128 stands for zero in the data rows.
Here are some numbered points:
[128 139 130 118 123 113 139 127 124 108 133 131 132 141 116 116 144 100
 129 130 151 143 104 130 109 136 128 139 161 108] 0
[124 140 136 147 110 137 136  87 120 143 139  88 115 115 118  78 139 136
 141 102 138 159 105  87 101 133 134  95 140  62] 1
[ 48   0 236  99 104 235  86 132 108 218 127 167 105 169 204 118 118 241
 106 180 164   0 171 146 129   0 140 116 156 128] 2
[142 120 137 127 122 119 126 138 143 121 153 145 147 108  90  99 161 111
 158 158  96 125 122 147 120 116 115 150  89 109] 3
[135 153  83 115 131 121 145 134 117 111 128 129 135 133 156  97 150 103
 135 141  98 161  90 136 112 126 140 149  98 115] 4
[104 112  99 148 103 115 105 153 152 127 147 150  89 115 139 180  73 119
 144 144  97 122 116 153 139 117 113 155 106 160] 5
[116 117 157 107 119 121 119 140 106 117  96 126 117 153 149 128 113 116
 102 128 145 129 141 136 126 132 118 142 146 146] 6
[130 129 147 119 132 112 161 131 126 113 109 115 121 144 105 151 111 109
 115 109 123 121 132 116 113 128 157 123 129 132] 7
[128 133  90 102 126 114 144 123 116 104 130 115 134 141 128 152 111 122
 124 106 113 136 138 115 124 135 140 117 108 139] 8
[136 144 103 106 104 116  98 110 135  98 152 139 113 147 147 143 126 116
 132 140 120 137 124 129 114 140 132  97 108 119] 9
[116 145 130 114 124 103 129 122 128 111 129 123 127 127 121 107 152 101
 130 136 150 141 105 129 102 124 132 134 157 108] 10
[130 135  83 105 123  98 129 127 143 110 118 113 121 140 139 144 108 121
 136 108 115 140 115 108 123 139 118 119 103 131] 11
[122 127 105 115 136 103 134 142 120 111 115 128 123 130 110 149 125 109
 128 117 137 122 128 122 112 136 130 130 144 137] 12
[122 121 145 152 113 112 157 115 124 112 135 110 124 137 115 147 135 101
 142 122 115 139 105 125 100 120 155 124 124  95] 13
[109 122 135 171 183 101 150 112 130 105 145 109 198 104 126 168 225 100
 140 119 183 146 110 115 140 125 141 112 176  96] 14
[167 196  73 112  89 136  65 101 184 122 189 140  86 175 235 151 105 118
 185 134  90 186  30 121 151 194  92  94  78 100] 15
[169 137 152 106 150  94 157 138 160 113 143 113 139 137 196 147 128 108
 141 116 203 137 237 126 227 150 151 131 211 141] 16
[114 123 137 103 126 102 152 129 128 101 113 133 124 129 113 153 106  98
 123 108 121 131 133 123 113 129 134 127 123 141] 17
[ 84 125 121  92 126 134 152 124 136 143 131 105 131 126 120 131 115 146
 113 110 164 126 145 106 132 129 132 130 149 145] 18
[149 149 167 118 100 185 119  50 118 167 134  82  98 131 115  95 115 179
 127 105 141 137 128  55 109 138 161  30 141  50] 19
[ 69 107 113 255 221 142 177  25 107 157  87   3 231 255 129  60 211 155
 102   1  76 101 123  16 142 136 164  22  81  19] 20
[137 148  81 112 127 106 140 122 132 103 125 120 123 131 143 118 142 103
 133 139 105 154 106 129  98 138 143 141 119 111] 21
[130 132 119 108 189  95 146 129 132 107 120 130 178 144 123 166 170 103
 120 118 204 134 135 118 255 141 142 126 203 137] 22
[128 144 124 105 117 128 107 118 118 112 140 129 120 152 134 121 123 109
 124 145 117 140 130 129 103 138 147  99 115 120] 23
[ 66 130 104 181  31 120 100 160 170 126 180 164  35  91 160 154  62 119
 181 176  79 128  66 160 178 107  94 177  88 140] 24
[156 145  88  99 142 105 173 134 117 116 104 114 143 132 158 126 134 119
 105 120 104 154 101 122 140 160 163 140 102 138] 25
[ 98 102 101 153 115 113 113 165 138 118 142 153  95 120 125 183  88 114
 128 151 108 109 124 160 119 121 108 157 106 176] 26
[ 93 133 127  92 126 134 151 125 136 140 133 107 130 127 123 128 120 142
 118 114 161 135 139 109 127 132 131 132 149 139] 27
[129 146 146 105 120 130 127 133 131 129 125 163 110 150 113 122 127 131
 127 165 124 130 130 154 108 142 152 119 124 151] 28
[127 128 103  99 133 119 150 131 127 119 112 113 137 128 121 151 109 121
 122 110 121 134 127 115 116 141 136 126 121 133] 29
[194 179 168 124 107 166  94  90  89 165  81  66 103  94 167 117  75 164
  84  61 164 190 176  73 135 212  96  74 170 101] 30
[173  23 176 182 167 223  40 255 193 221 178 236 162  57  72  90 143 228
 192 232 110  25 149 245 126  39  26 245 101 252] 31
[134 164 162 109 104 134 128 107 105 126 140 117 115 120 146  94 144 118
 136 129 145 175 130 121 112 149 109 112 159  98] 32
[157 161 147 110 117 129 132 111 120 124 110 104 116 122 149 119 101 123
 115  98 153 163 144 108 129 160 127 111 155 108] 33
Which three points above are nearest to each new point? Their numbers follow each, nearest first.
[ 56 118 146 117  96 150 127 158  97 151 118 171 101 166 149  84 118 146
 125 160 169 117 136 163 132  97 117 168 169 121] 6 28 27
[174  42 210 185 152 236  13 250 190 217 195 255 158  73  81  70 169 232
 192 255 111  27 145 255 110  34  43 231 108 248] 31 2 3
[129 100 131 113 136 162 131 152 137 151 116 148 125 130 115 126 125 159
 129 136 115 104 136 140 115 114 132 159 130 167] 28 6 27
[216 146  98 167 255 117 180 166  52 128  34 159 249  25 184  80 246 135
  31 149  50 148  26 159 255 141 177 171  50 186] 25 4 3
[213  94 166 175 193 157  61 199 226 157 242 206 214  17  32  55 225 156
 241 211  62  93 189 210 146  78  53 214  84 188] 31 3 26
[124 146  94 112 113 115 129 125 128 117 139 116 119 130 124 117 145 108
 137 124 124 156 115 121  98 134 124 127 117  99] 21 10 0
[136 119 107 184 167 102 122 133 125 109 124 126 166 131 112 191 164 116
 126 123 146 125 123 129 129 131 119 127 152 135] 12 14 0
[147 150 162 116 101 177 117  60 120 160 137  91 100 136 116 100 119 169
 128 112 136 136 130  65 108 137 158  37 138  61] 19 1 33
[139 159 152 116 124 158 115  91 124 168 109  78 127 138 126 111 108 156
 107  77 119 164 135  86 111 168 116  97 118 106] 33 1 32
[ 97 101 146 179 161 125 121 140 102 127 118 137 176 131 139 150 203 123
 114 148 179 124 118 143 136 100 111 142 175 121] 14 0 10
[178  78 161 197 188 197  67 248 196 207 188 233 173  37  75  76 173 206
 190 236 110  53 156 230 126  62  58 244  99 247] 31 3 26
[147 119 107 192 187  97 125 129 119 105 114 118 183 142 103 198 178 113
 117 113 157 123 132 120 129 135 121 117 161 133] 14 12 0
[114 104 165 145 130 113  86 137 111 110 104 130 122 141 126  99 103 122
 105 128 131 115 142 135 118 125  83 144 140 147] 6 12 17
[110 129 101 148 120 119 130 118 170 117 141 112 126 130 128 168 108 124
 153 100 125 125 101 110 137 125 112 116 123 137] 11 29 8
[124 119  83 111 132  99 138 131 129 102 116 123 124 140 110 163 121 107
 119 112 139 128 135 126 102 138 118 135 139 148] 12 29 17
[137 145 164 117 102 175 121  63 119 160 134  90 103 132 119  98 118 171
 129 110 147 137 131  68 115 133 156  47 148  59] 19 1 33
[ 90  55  40 164 159 151 255  61  54 137  70  70 155 161 176  61 177 140
  73  70 103  54  85  67 111  55 255  70 110  40] 20 1 13
[120 122 111 191 174  98 147 106 119 108 108  94 182 115 102 202 165 111
 122 107 162 127 129  98 138 140 125  97 165 108] 14 12 13
[131 123  92 149  93  99 109 121 144 110 120 107 114 138 133 169  76 112
 135 104 100 125 131 118 123 131 103 121 105 134] 11 8 29
[202 143  97 163 238 115 169 159  66 124  49 152 229  43 173  95 225 131
  45 142  60 144  41 153 240 141 164 165  60 179] 25 4 21
[208 220 163 142  78 215  82  40  53 222  47  35  78  39 190 100  78 220
  46  33 163 231 193  40 147 230  72  50 164  42] 30 19 33
[180 110 148 160 199 130 116 167 175 133 186 162 213  51  81  70 236 133
 186 173  70 129 175 169 189 112 114 172  71 157] 3 4 28
[164 189  82 122  89 145  74  91 173 133 180 125  89 164 218 137 109 128
 176 120  98 181  42 109 143 187  94  85  90  85] 15 9 11
[131 106 117 125 145 125 118 167 134 133 122 148 130 116 104 140 124 132
 138 134 134 101 136 142 116 122 113 150 138 163] 12 26 29
[ 66 124 110 153  44 107 120 143 170 118 158 147  31  88 166 187  13 129
 167 145  46 117  80 151 223 125 108 151  64 170] 24 5 26
[139 121 117 109 166 105 149 128 130 108 123 128 155 133 106 160 146 102
 124 118 177 127 132 124 165 129 138 135 173 141] 12 0 22
[144 150  95 106 100 117  88 106 134  95 160 144 111 152 147 144 129 116
 137 145 109 141 118 131 107 144 130  93  97 117] 9 23 11
[190  69 172 212 201 207  51 255 211 219 197 255 184  19  69  74 179 219
 199 255 105  40 163 252 131  52  43 255  92 255] 31 3 26
[ 80  79 178 217  46 150  18 184   0 141   9 211  55 201 196  39  79 130
  35 220 164  88 156 207 130  66   0 204 165 179] 6 26 2
[125 137 109 159 157  96 149 137 128 113 109 125 154 131 114  87 136 106
 128 119 115 112 123 120 126 122 141 131 117 143] 12 7 29
[226 237 176 157  77 226  72  43  51 231  55  37  78  34 197  65  97 208
  48  48 181 247 181  46 133 226  66  44 178  15] 30 19 33
[215 127 115 113 101 135 154 128 144 147 129 100  93  90  90 130  78 144
 136  99 200 123 111 103 233 136 136 110 196 126] 33 27 18
[131 155 149 122 120 136 113 142 131 125 132 156 126 148 120 109 135 139
 125 173 122 130 131 152  99 139 152 118 109 153] 28 23 9
[ 67 136  95 189  23 115  99 162 184 123 193 163  24  76 157 167  51 115
 196 178  61 132  49 160 184 109  94 181  69 141] 24 5 26
[133 141 146  99 121 113 117 114 123 104 139 145 120 136 127 121 123 116
 127 151 135 125 121 131  93 132 145 105 135 106] 23 10 9
[130 130 150 123 132 113 163 132 125 114 109 116 119 146 103 155 110 108
 115 108 118 122 133 115 112 127 160 121 126 130] 7 17 29
[131 157 135 115 121 130 131 141 129 129 128 154 124 139 131 107 136 131
 113 173 119 134 124 155 107 134 160 124 112 143] 28 23 21
[ 81  29 195 116 131 179 117 151 119 184 104 145 141 137 176 116 106 187
 110 142 144  18 188 148 144  39 105 165 143 164] 2 6 18
[210 216 170 161  87 213  80  43  57 221  46  40  85  37 187  91  78 221
  47  35 158 225 195  43 152 230  69  55 161  51] 30 19 33
[144 155  54 111 169 110 192 139  87 113  66 126 163 112 180 108 151 116
  80 122  92 144  91 138 153 161 181 146  85 147] 25 4 21
[209 215 167 146  78 213  83  41  54 218  43  37  78  39 188 110  70 222
  45  30 161 225 196  40 150 230  74  52 164  50] 30 19 33
[132 150 126 105 115 128  99 116 115 108 144 131 120 156 136 118 126 105
 124 151 117 147 130 131 101 141 148  93 117 115] 23 9 28
[170 122 145 153 236 105 126 151 175 114 159 139 236  67  69 106 216 121
 163 129  67 111 199 151 236 132 128 160  54 160] 3 14 22
[130 161 163 106 111 132 127 107 110 122 141 122 119 124 147 101 144 115
 135 132 157 165 137 123 130 145 117 110 166 101] 32 33 10
[190 107 147 165 206 134 104 173 179 137 193 171 223  35  69  51 253 137
 191 185  54 128 181 179 197 108 103 181  55 160] 3 4 28
[133 127 152 126 123 103 168 125 128 110 121 115 133 135 105 150 114 105
 119 112 122 127 128 109 114 125 163 133 119 130] 7 17 13
[134 104 184 122 111 147  82 154 129 126 132 182 119 158 118  94 135 133
 130 188 129 107 137 170 100 116 118 129 127 145] 28 6 3
[185 119 150 164 213 132 115 169 181 137 168 175 208  49  81  85 200 130
 169 172  67 107 168 181 178 111 113 170  73 189] 3 28 4
[143 160 126 100 129 130 121 119 110 114 130 142 126 144 151 117 138 119
 121 149 117 154 113 126 129 156 157 104 105 124] 23 9 28
[146 152  82 123 132 112 163 129  95 116 109 143 145 115 172  78 155 104
 122 150 101 156  77 141 116 147 149 134  95 108] 4 21 25
[173  38 204 185 150 234  12 250 191 213 196 255 157  73  79  69 167 230
 191 255 113  25 144 255 111  35  42 230 111 248] 31 3 2
[164 130 128 172 197 124 119 165 149 123 160 169 202  70 107  56 224 114
 170 183  70 133 119 163 160 115 121 175  87 144] 3 4 21
[124 123 122 112 153 104 148 124 129 104 111 113 149 132 116 148 141 100
 118 112 166 130 130 121 141 129 143 122 171 140] 12 0 7
[180  16 182 194 174 233  32 255 197 228 183 250 167  47  66  83 148 237
 197 247 106  19 152 255 127  34  20 255  98 255] 31 3 26
[ 60  14 203 105 112 188 118 146 106 192  91 140 126 156 194 122  87 197
  98 136 160   2 191 141 135  27 104 162 157 158] 2 6 18
[148 119 142 127 127 122 126 139 146 122 153 148 155 105  81  93 167 114
 158 160  93 122 127 149 122 115 115 149  86 111] 3 28 4
[126 112 109 147 121 103 108 156 130 112 129 153 119 125 123 174 107 128
 120 140 121 118 130 145 117 116 108 153 126 157] 26 5 12
[140 163 162 112  99 152 123 100 106 134 124 119 113 123 154  90 134 131
 127 125 151 177 131 117 105 160 114 122 158  89] 32 33 1
[126 125 139 213 157 102 103 149 146 114 139 145 150 127 102  59 158 108
 134 141 110 113 136 144 109 125  91 147 112 155] 3 10 0
[120 125 139 142 120 119 154 106 123 116 123 102 111 142 110 175  99 123
 116  93 123 122 141 111 128 134 163 111 122 112] 7 17 13
[121 118 102 135 142 105 114 148 135 114 130 136 124 131 115 159 124 111
 125 134 127 119 128 140 122 130 120 147 112 156] 12 26 17
[129 126 137 152 125 112 156 107 123 108 123 103 113 142 107 168  98 116
 117  96 115 123 138 111 121 137 161 112 115 112] 7 13 17
[180 109 141 158 195 129 109 166 172 132 182 162 208  51  78  68 231 131
 183 174  64 128 175 172 185 112 107 171  63 156] 3 4 28
[117 120 155 105 144  91 151 126 140 107 133 111 145 144 192 146 128 104
 121 108 221 128 239 127 255 128 139 111 209 134] 16 22 18
[225 218 188 138  89 217  73  47  55 217  56  38  79  42 206 104  66 225
  40  24 175 226 209  37 158 231  66  45 178  50] 30 19 33
[ 50   0 230 104 102 226  85 136 100 210 120 166 105 169 204 112 118 228
 102 179 164   0 171 149 129   0 129 124 157 129] 2 6 18
[116 121 115 185 165 105 127 132 127 115 110 118 157 134 112 197 153 115
 121 117 142 122 128 129 133 133 119 133 147 149] 12 7 29
[209 214 177 126  89 204  84  61  63 204  58  44  90  55 197  86  76 210
  47  28 168 218 198  46 152 226  74  60 174  66] 30 19 33
[ 82   3 193 101 127 213 130 141 110 214 104 135 112 149 180 126  98 220
 102 129 182   4 165 136 163  17 115 147 160 156] 2 18 6
[128 126 143 190 152 105 107 148 145 117 136 142 141 130 105  73 147 111
 128 137 119 115 142 139 114 131  93 143 119 158] 3 10 0
[129 125 132 144 120 111 155 106 123 109 125 102 110 143 110 178  96 116
 117  91 114 123 138 110 122 135 158 109 112 111] 7 8 17
